Named moves (each a turn or a mirror), then the moves between two rows, first move first; the first pair answered
kugo:
[-12  -5   1  -8  -6   7  -8   8   7 -10   4   6 -10  -3  -3  -3  10] |-> [ -9   0   0   1  -9 -16  11  -3   1   6   2   6  -9  -1   2   7  -8]
[  5   5   3  -3  -3  -1   7  -4  -3  -7   7   3   7 -10  -2   6   3] |-> [  4   5   3  -5  -3   0   7  -4  -4  -8   6   2   7 -11  -3   7   5]
[-1  8  5  8 -3  1  1  3  1 -5  0 -1  1  4  3 -5  3] |-> [-1  7  4  9 -5  1  3  4  0 -5 -1 -1  1  4  2 -4  0]
[-4  0  4  0 -2 -4  4 -3 -2 -2  2 -4  0  2 -1 -3  1] |-> [-3 -1  3  0 -1 -2  1 -2 -3 -5  2 -3 -2  1  0 -2  3]
kipu:
[-6  0  2 -5  2  4 -8  7  2 -7  1  2  0  2  2 -5  4] |-> [-7 -1  4  2 -5  3  1  0  0  1 -9 -7 -2  5  3 -2  7]
[ 3 11 -6 -2 12  8 -9 14 -1  1  9  2 -6 -1 -2 -7  3] |-> [  1   7  -1   7   0   5   9  -2  -2  11 -10 -11  -7   9   2  -5   4]
[  2   5   4   3   4 -19   0   0  -1  -8   7   4   0   0   2  -5   1] |-> [ -1   4   3   6  -1 -18   6  -5  -2  -3   0  -2  -1   2   2  -6   1]
[ 4  4 12 -3 -4 19  3 -7  7 24 -3 -2 -1  0  4  1 -5] |-> [  5   7  10  -9   4  18 -11   3   8  17   9   6   0  -4  -1   0  -6]
Sebef:
[-13  -7 -11 -13   0  12 -18   8  14  16  11   3 -10   4  -5  10   2] |-> [-10  -5 -17  -2  -4  14  -2  -2  11  24  -6 -12  -4   8  -2  13  -5]
[  0   2   6   4 -24 -16  23 -25   1  -5   1   5  13  -3  10  -4  -2] |-> [  0   7   8   0 -15 -27  13 -18  -1 -11  16  14  12  -7   6  -6  -5]
[  9   4 -11  -2   1  -3   3   9   1   5  11  13  10 -10   2  11 -19] |-> [  4  -5  -7 -12  -6   9  -1  10   5   1  16  17   3 -11   2  11  -7]
[  5   3 -11   0  -3 -14   3  -1 -10 -10   3   1   5  -8   6  -6   3] |-> [  2  -4  -4  -8  -8  -7   0   0  -5 -13   4   6   0  -9   5  -7  10]
Pairs:
(2 to 3 moves a pair)
[-16   2  18  -4 -16   9  16   1  -3  19  -4   3 -16  -8   8  13   7] |-> [-12   3  10   0 -15  20  18  -1  -2  22  -9  -1  -6 -11   8  16   1] | kipu, Sebef
[ -1  -1   6  -5 -11  -1  11  -9   1   8  -8   8  -3  -2   3   5   0] |-> [ 0  3  3 -9 -2 -5  0  0  0  7  3 18 -2 -9  2  4 -5] | kipu, kugo
[ 14   5  -9  11  -4 -17   6   5  -9  -8  -3  -8   6   1   9  -4   7] |-> [ 12   0  -6  10  -9 -20   9   4  -9  -2  -3  -9   5   1  11  -1   7] | kugo, Sebef, kugo
[  0 -10   9  -4 -22   2  20 -14   4  12  -7   2  -8  -2   9   6   5] |-> [ -3 -12   5 -16 -15  20  -4   0   9  -6   5  10  -6  -8   1  -1  18] | kugo, kipu
[  3   1   3  11   2 -14  11  -6   1   5   0  16   2  -3  -4  18 -18] |-> [  4  -6  -1  13  -6   8  17 -12   6   5 -16   2   3   0  -2  16  -9] | kugo, Sebef, kugo
[ -3   7   9   1   7 -21  -9   6   0 -13   7   7  -8   7  -2  -7   9] |-> [ -6   1  14   0  -4 -21   1  -2   4  -6   2   5 -15   9   0  -4  15] | kugo, kipu, Sebef
[ -2  -2  -5  -6   1  -4  -6  -1  -6  -4  20  14   2 -10  -2   1  -3] |-> [ -2  -3  -2   3  -7 -11  15 -15  -7  10   3   3   0  -4   0   5  -7] | kugo, kipu
[  5   7   1  -4   4 -11   4  -5  -6  10   1  -2   6  -5   0   9 -16] |-> [  3   3   1  -3  -4   5   9 -10  -2  13 -11  -9   7  -3   3   8  -9] | kugo, Sebef, kugo
[  2  -9 -15  -6  -4  30  -8  10   5  -6   1   2  16 -11  -4   4   3] |-> [  5   1 -18  -2   3   3   2   9   0   6  14  11  17 -16  -2  14 -21] | kugo, kipu
[-2  3  1 -2 -2  1 -8  1 -1 -5 10 11 -4 -2 -3  0  7] |-> [ 0  2 -2  3 -2 13 -4 -2  0 -6 -4 -2  3  1 -2 -2 10] | Sebef, Sebef, kugo
[ 10   3  -3   5   2  -9   0   7   5  -1   3   9   8 -17   9   9  -8] |-> [  6  -5  -3   2   1  11  -9  11   9 -11  -5   3   8 -14   4   3   9] | kipu, kugo
[  4   4  -3   7  -5 -13  14  -6  -2   4  -9  -5   8   0   5   0 -10] |-> [ -3  -2  10  -6 -13 -13   9  -2   2   5   6  12  -7  -2   5   4   1] | Sebef, Sebef, kugo
[  1  -3   2   3   3   6  -4  -2   5  -7 -15 -15  -5   7   0  -3   8] |-> [  4   5   5   7   6 -18   5  -4  -2   7  -9  -8  -2   5   6   2 -10] | kipu, kugo
[  1   0 -10   6   3   6  10 -12   2   7 -13 -19  10   9  -4   1  -7] |-> [ -9  -6   6  -1  -8  -3   9 -15   4   7 -11 -15  -7  14  -3   0  10] | Sebef, Sebef, kipu
[ -8   9   7   6   7 -20 -11  -1  -8 -14  15   5   3  -2   0  -5   0] |-> [ -9  -2  -2  -4   0  12 -17   5   2 -16  13   9   0 -12  -2  -2   7] | Sebef, Sebef, kipu
[ 6 -8  1 -5 -8 26  2  8  2 -6  4  4  3 -6 -1  2  3] |-> [ 11   2   3   2  -2  -9  11   3  -5   5  13  11   5  -5   0   6 -17] | kugo, Sebef
[ -2   2  -3  -4  10   9  -7   2   4 -11   2   1   7   1  -9  -2   4] |-> [ -6   3   5   2   3  -8  15 -10   1   6  -4  -2  -1   4  -1   7  -1] | kugo, Sebef, kipu
[  5  -4  -5 -14   1  20 -15   4   3   2   6   6  -1 -12   2   1   4] |-> [  8  -3 -13  -9   0  23  -7  -2   2   7  -2  -1   7 -12   4   2  -2] | Sebef, kipu
[ -3  -4   6  -6   1 -10   5   0   0   1  -1  -7  -8   9   6  -3   2] |-> [-2 -3  3 -7  8 -2 -7  9  3 -9  6 -3 -6  3 -1 -5  3] | kugo, Sebef, kipu
[-4 11 -4  8 11 -1  0  3 -7  3 -4 -7 18  6  2 -1 -3] |-> [ -6  10  -1   2  12   0 -10   8  -7  -7   4  -3  13   5   0  -1   6] | kugo, kipu, Sebef
[  2   1   2   5  -8  14  13 -13  -6   2 -16 -10   9   3   6  -4  -2] |-> [ -2   1  15   3 -11  -3  15 -14  -9   1 -11  -7  -2   9   8  -7   5] | Sebef, Sebef, kipu
[  1  10  -2   2  16  -3  -1   2 -10   6 -10  -6   5   1   3   5  -3] |-> [-1  9  3 -3 15 -9 -6  5 -9  7  2  3 -3 -1  0  6 -3] | Sebef, kugo
